88   7  30  67 out 30
-990   484   -56   221  -327   535 out -56
30  24  84  31  63 out 84
656  750  284  155  329  513 out 284
687  918  621  191  797  749  656 out 621
7  1  4  6  6 out 4
152  182    1  164  212 out 1
-30  -14   37    6    1   -7    2 out 37
---
[-2.97  1.73 -2.54 -3.52 -0.68 -4.52] | -2.97
[-3.41  4.52 -2.16  5.03 -4.57  3.63] | -3.41
[-1.66 -4.91 -5.34  4.02 -1.51  2.57] | -1.66
[5.18 5.64 2.03 0.80] | 5.18
[-5.05  4.11  4.48  0.04] | -5.05
[-0.47  4.35 -1.05  3.10  4.47  1.22] | -0.47
---
[[ 0.18 -3.45 -4.03 -1.68]
 [ 0.71  5.28  4.47 -1.82]] value 0.71

[-2.98 -4.58  3.47  4.06  2.70] value -2.98

[-1.46  1.14 -3.56 -1.07  2.53 -1.25 -4.68] value -1.46

[ 1.45 -4.02  0.52 -0.03 -0.32 -0.82] value 1.45

[ 4.20 -3.52  0.63  4.65] value 4.20

[ 3.30 -0.95  2.78 -4.06] value 3.30
---
(-3.95, 1.15, -1.23, -0.93) yields -1.23
((-0.35, -2.34, 0.43, 2.67, 1.58, -0.45, -0.63), (-0.79, -2.73, 0.23, 4.85, 1.72, -0.97, -0.88)) yields 0.43
(3.88, -5.59, -1.68, 4.12, 3.56) yields -1.68
((-2.61, -2.71, 2.07, -1.36, 1.32, 1.30), (-2.71, 2.07, -1.36, 1.30, -3.71, -4.14)) yields 2.07
(-5.62, -3.42, -0.46, -0.95, -4.47, 0.85) yields -0.46
(5.12, 0.00, -4.34, -5.47) yields -4.34
---
Q: [[677, 500, 369, 756], [477, 453, 941, 138], [736, 552, 705, 589]]
A: 552
Q: [[5301, 6068, 4789, 6050, 3722, 5111, 5463], [4245, 6294, 9174, 3389, 2289, 2053, 3497], [6243, 5624, 1004, 7861, 5014, 7520, 6753]]
A: 5014
Q: [[115, 63, 141, 157, 139], [118, 79, 176, 141, 224], [122, 94, 124, 98, 205]]
A: 124
Q: [[42, 60, 63, 74, 21, 48], [65, 42, 55, 28, 55, 53], [36, 44, 23, 44, 64, 39]]
A: 44
Q: [[133, 197, 112, 139, 176], [68, 132, 91, 46, 180], [84, 120, 162, 85, 184]]
A: 162
Q: [[45, 154, 129, 99, 235], [56, 157, 124, 92, 120], [127, 53, 84, 115, 47]]
A: 84
Q: [[1, 1, 5, 3, 6, 5], [5, 4, 0, 6, 5, 6], [5, 5, 7, 2, 3, 3]]
A: 2
Q: [[370, 116, -208, 548, -697], [-483, -608, 238, 822, -93], [-144, -379, 924, 163, -447]]
A: 924
Q: [[861, 777, 753, 738, 803], [810, 777, 824, 801, 760], [852, 333, 867, 730, 140]]
A: 867
---
[[ 2.32 -0.25  1.88  0.64 -1.71  2.44  0.25]
 [-2.19  2.01 -3.72  0.37 -4.61 -0.65  0.39]
 [-1.46  1.05 -2.17 -3.48 -0.44 -3.21 -0.51]] Out: 1.05

[[ 1.74 -4.62  0.04  1.31  1.17  0.23 -0.99]
 [ 0.54  1.58  3.62 -2.21  3.68 -1.02  1.78]
 [-0.65 -0.10 -0.03  0.29  0.23 -0.18  0.36]] Out: -0.10

[[-1.13 -5.10  5.20 -5.38]
 [ 2.25  0.30  2.52 -3.33]
 [-3.90 -3.85 -0.35  0.94]] Out: -3.85

[[-0.11  0.21 -0.28 -0.03 -0.24  0.08 -0.30]
 [ 1.06  1.02  2.64 -0.17  4.86 -0.62  1.00]
 [-0.33  0.01  0.10 -0.06 -0.01 -0.24 -0.18]] Out: 0.01

[[-3.48  1.44  4.32 -3.49  4.82  3.68  1.98]
 [-2.71  0.85 -1.06  0.03 -3.38 -2.47 -1.66]
 [-3.28 -0.02  2.39 -0.29 -2.10  1.92 -0.80]] Out: -0.02

[[-0.89 -2.93  0.38 -2.30  4.15  3.29 -0.36]
 [-0.92  0.53 -1.03  1.20 -1.41  0.73 -0.92]
 [-0.62 -1.38  1.64  0.39  1.48  3.18 -0.93]] Out: -1.38

[[-1.00 -2.68 -0.57  1.07  1.10  2.27]
 [-0.66  4.53  1.64  1.61 -0.35 -1.29]
 [-1.10  0.20 -1.08 -2.55 -2.15  0.87]] Out: 0.20

[[-4.81 -0.04 -1.60  1.83]
 [-1.06 -1.82 -1.41 -2.18]
 [ 5.55  1.87  0.12 -3.29]] Out: 1.87

[[ 1.25  1.25  3.22  2.58 -2.61  1.00]
 [ 1.61  1.61  2.36  1.15 -1.57  0.53]
 [ 2.69  2.69  4.58  1.63 -0.53  0.06]] Out: 2.69

[[-1.58  1.50  1.48 -0.58  4.62  1.13]
 [ 1.27 -1.60  0.47  0.69  3.44  0.01]
 [ 1.29 -0.26  5.51  1.65 -1.11  0.02]] Out: -0.26
---
[[ 2.19 -4.23 -1.34  3.36]
 [ 4.64 -2.47 -3.01  0.70]
 [ 3.45 -4.03 -1.90  2.43]] result: 4.64

[[-3.93 -0.93  5.01  0.78 -3.43]
 [-3.73 -0.54  5.14  1.12 -2.99]
 [-1.86 -0.17  5.26 -1.02 -2.56]] result: -3.43

[ 1.22  1.06 -4.32 -2.51 -1.78  4.24] result: -1.78

[[ 2.05  2.41  2.36  2.25]
 [ 5.58 -3.98 -2.39  3.85]
 [-2.59  2.99 -5.06  1.93]] result: 5.58

[[ 3.10 -1.67 -1.85  3.18]
 [ 4.42 -1.74  4.18  0.27]] result: 4.42

[ 2.31 -0.45  2.55  1.11  4.77] result: 4.77

[-0.22 -0.07 -0.43 -4.42 -1.60] result: -1.60

[[-0.53 -3.51  1.78 -0.17]
 [ 0.36  0.74  4.53  0.03]] result: 0.36

[-2.11  0.22 -0.13 -3.13  0.70 -2.52 -4.40] result: 0.70
